In the rows, 128 means zero.
Each path below is one point turned by a fixed rotation once a step. After each direction that follows a path, write how fast that rotation turns it, in degrees per step (0 if it stays still).
Each turn is a multiple of 5 degrees from 10 to 175, or 0.
Each row of a path follows its step; steps can be skipped.

step 1: [121 138 115 138 127 127 134 124 131 125 131 127 133 132 125 137 129 133
 128 121 123 125 135 124 126 139 121 124 132 132 133 119 131 123 122 132
 129 130 118 132 128 128 125]
step 8: [130 131 129 138 127 117 129 124 130 118 126 124 126 123 142 122 132 129
 124 133 134 134 142 127 135 129 129 125 126 131 133 125 128 117 125 121
 132 124 124 129 126 124 135]
step 9: [130 133 127 127 131 125 126 131 116 127 130 127 129 132 131 130 132 131
 127 135 133 133 129 142 118 132 129 136 121 128 137 126 136 119 130 128
 127 119 117 129 131 138 127]
step 10: [130 131 120 127 127 127 132 130 133 136 136 122 136 125 129 125 126 127
 134 129 131 129 130 131 127 123 131 141 132 139 126 124 137 137 131 128
 125 128 118 118 137 136 128]
step 17: [123 123 134 124 132 124 122 131 134 131 132 135 117 123 135 127 132 137
 130 126 132 125 133 130 120 122 133 118 127 130 125 122 134 130 123 130
 128 124 120 113 128 131 128]
step 21: [127 113 132 125 138 132 127 135 122 127 123 135 126 129 131 122 124 125
 125 126 126 124 126 134 134 131 120 130 122 128 123 135 127 119 131 128
 115 128 126 126 118 135 134]
step 25: [123 118 130 123 130 122 130 130 130 141 125 129 123 124 132 128 124 122
 126 124 126 135 129 120 118 122 127 125 127 119 133 123 129 130 129 118
 129 141 124 138 132 133 131]
step 31: [137 129 128 129 125 138 118 128 126 127 126 128 142 131 126 128 128 124
 133 123 119 124 120 117 126 127 121 130 128 121 126 121 119 126 131 134
 129 130 126 139 123 126 125]
[130 127 124 129 127 128 125 127 128 127 127 130 127 128 129 130 129 125
 128 127 126 129 129 130 128 130 126 127 127 130 130 128 127 126 130 131
 125 127 129 130 126 129 127] -> 145
[129 128 129 124 129 131 128 128 130 125 128 128 130 128 127 128 126 126
 126 127 125 125 128 129 130 128 125 130 126 129 126 128 126 128 125 127
 128 129 130 128 129 128 126] -> 40
[126 125 128 127 130 128 124 129 128 129 128 131 129 127 127 128 128 129
 125 128 128 129 129 127 127 127 131 129 128 128 124 126 131 127 129 127
 124 129 131 128 127 127 127] -> 10
[127 128 128 127 129 128 131 129 126 130 131 126 129 129 132 125 128 124
 128 128 127 130 129 129 129 128 128 129 128 130 131 128 129 126 131 125
 128 128 131 127 129 128 127] -> 25
[129 128 128 128 131 124 128 127 131 127 131 132 126 131 131 129 126 129
 127 130 126 127 127 128 128 130 128 128 128 128 127 127 126 126 129 126
 130 127 128 130 127 127 130] -> 90
[129 127 125 128 128 126 128 130 128 128 126 129 124 125 128 125 129 130
 129 128 127 126 127 130 127 125 126 129 128 130 125 129 128 127 129 126
 131 127 129 127 128 131 126] -> 10

step 2: [131 119 128 121 130 122 128 128 124 137 130 126 132 125 125 134 119 128
 135 128 121 130 127 131 122 135 132 128 130 117 130 129 128 133 126 138
 128 126 127 130 133 133 136]
step 4: [130 120 129 124 130 137 127 128 127 139 131 131 124 134 121 134 130 130
 129 130 130 122 135 122 127 134 124 137 121 132 119 132 133 129 132 121
 132 130 132 122 133 126 126]
step 6: [140 118 126 126 128 129 130 128 137 128 133 119 129 133 128 128 131 132
 126 120 132 133 123 124 119 127 124 134 126 123 134 126 123 130 130 139
 126 130 129 134 130 127 128]
step 7: [126 120 133 127 118 127 131 128 121 133 123 122 128 128 131 129 123 129
 125 123 125 132 134 128 128 132 130 124 131 140 127 128 136 120 121 121
 133 123 121 126 130 125 122]
step 8: [134 130 128 126 133 132 127 128 134 135 126 126 118 136 126 124 137 129
 128 131 136 122 123 135 133 132 124 125 128 122 123 127 124 130 128 118
 135 127 135 125 125 137 127]
step 14: [126 133 128 127 123 123 130 125 126 131 139 125 136 128 135 120 123 130
 127 127 122 134 121 127 130 133 128 136 127 125 132 127 122 128 116 127
 123 130 125 137 120 128 124]
step 20: [128 123 131 119 134 133 126 130 138 126 127 131 126 130 110 125 126 128
 127 121 122 130 135 127 126 127 132 123 127 122 124 133 132 129 128 118
 126 125 125 130 126 129 126]
step 22: [137 119 133 124 120 130 130 130 128 132 121 124 123 119 134 117 131 124
 128 124 130 130 126 126 124 133 125 136 127 129 130 135 131 120 123 127
 125 125 132 135 129 125 130]
[129 127 126 129 130 130 129 125 127 128 129 128 127 128 126 127 132 128
 128 130 129 130 128 132 129 130 124 128 127 130 130 126 129 128 130 130
 126 127 128 131 128 129 128] -> 160
[129 127 127 127 130 129 126 130 124 130 126 132 125 128 130 129 128 129
 129 127 128 128 128 128 129 128 128 130 128 129 130 129 131 126 127 127
 127 130 127 128 127 124 127] -> 120
[127 126 130 128 128 125 128 129 126 130 128 128 125 126 131 127 130 129
 130 129 129 127 127 128 129 127 128 126 132 127 129 131 127 130 128 127
 129 128 129 131 126 130 132] -> 130
[125 131 128 129 125 127 129 127 129 130 130 129 130 128 129 128 128 129
 126 127 126 128 128 129 130 129 129 126 130 130 128 126 131 129 127 128
 128 128 123 128 125 127 130] -> 160
[130 128 129 126 129 128 127 128 127 126 126 132 132 130 126 129 131 129
 125 128 124 125 127 128 128 129 128 127 131 126 131 128 127 130 130 127
 128 127 129 128 128 127 128] -> 95

step 0: [123 119 127 124 124 124 117 129 130 128 132 124 127 124 117 137 131 129
 129 134 120 132 131 130 138 128 124 130 126 120 129 131 130 133 121 125
 131 115 126 125 124 122 129]
step 6: [121 127 137 126 129 129 129 120 134 134 133 125 132 126 123 144 121 119
 128 127 131 132 126 133 120 128 122 125 131 121 124 126 125 121 124 125
 121 130 128 121 135 130 128]
step 10: [113 124 128 128 123 133 133 120 124 136 135 124 129 125 133 135 122 133
 123 133 122 128 124 128 131 131 122 130 124 126 123 121 125 129 129 127
 119 117 123 130 135 129 128]
step 19: [121 128 130 121 125 135 125 117 129 130 126 122 134 121 131 133 133 137
 131 122 117 119 127 132 124 129 120 134 129 129 130 124 123 124 128 127
 123 123 128 126 140 129 126]
step 21: [134 123 131 130 130 129 137 118 133 133 126 131 127 127 125 126 123 131
 123 128 122 125 132 128 121 128 129 129 120 124 122 140 132 142 127 137
 122 126 127 126 124 133 123]
step 22: [127 123 123 117 131 119 129 130 125 128 138 123 124 123 129 137 132 134
 120 124 124 133 127 126 130 134 129 134 128 125 123 133 125 140 131 123
 131 122 125 124 118 133 130]
step 23: [127 128 126 131 121 132 129 127 134 134 135 118 134 122 122 142 133 131
 130 126 117 131 130 126 129 122 127 126 128 122 126 128 129 129 125 118
 126 129 122 119 134 120 128]
step 28: [120 122 131 131 126 135 136 122 125 129 134 121 135 122 134 134 122 131
 128 127 123 129 123 131 125 128 125 126 125 127 127 125 125 129 126 120
 122 114 120 120 137 126 135]
[129 126 128 128 131 127 127 129 128 126 128 126 127 126 125 125 130 126
 127 126 128 127 129 129 129 130 129 127 126 127 126 126 131 131 129 127
 125 129 127 129 125 127 127] -> 80
[130 128 125 129 129 129 127 127 126 129 127 129 131 126 128 128 130 130
 130 126 128 127 131 126 129 128 128 128 128 128 130 129 131 126 127 131
 128 128 126 125 129 130 125] -> 175
[128 129 125 128 129 129 127 127 130 127 128 127 129 129 131 128 131 126
 126 131 126 130 131 129 130 127 129 128 130 129 127 129 127 132 128 130
 130 128 129 125 126 128 131] -> 80
[127 128 130 133 130 129 128 126 128 126 128 128 131 127 127 129 127 127
 124 129 131 129 131 126 128 128 127 127 127 126 127 127 127 127 126 130
 127 129 126 131 129 129 131] -> 100
[129 128 126 125 129 128 128 129 128 130 125 129 129 128 128 129 128 129
 128 129 127 131 128 129 127 126 128 128 131 126 126 123 127 128 132 127
 126 129 125 128 130 129 128] -> 85
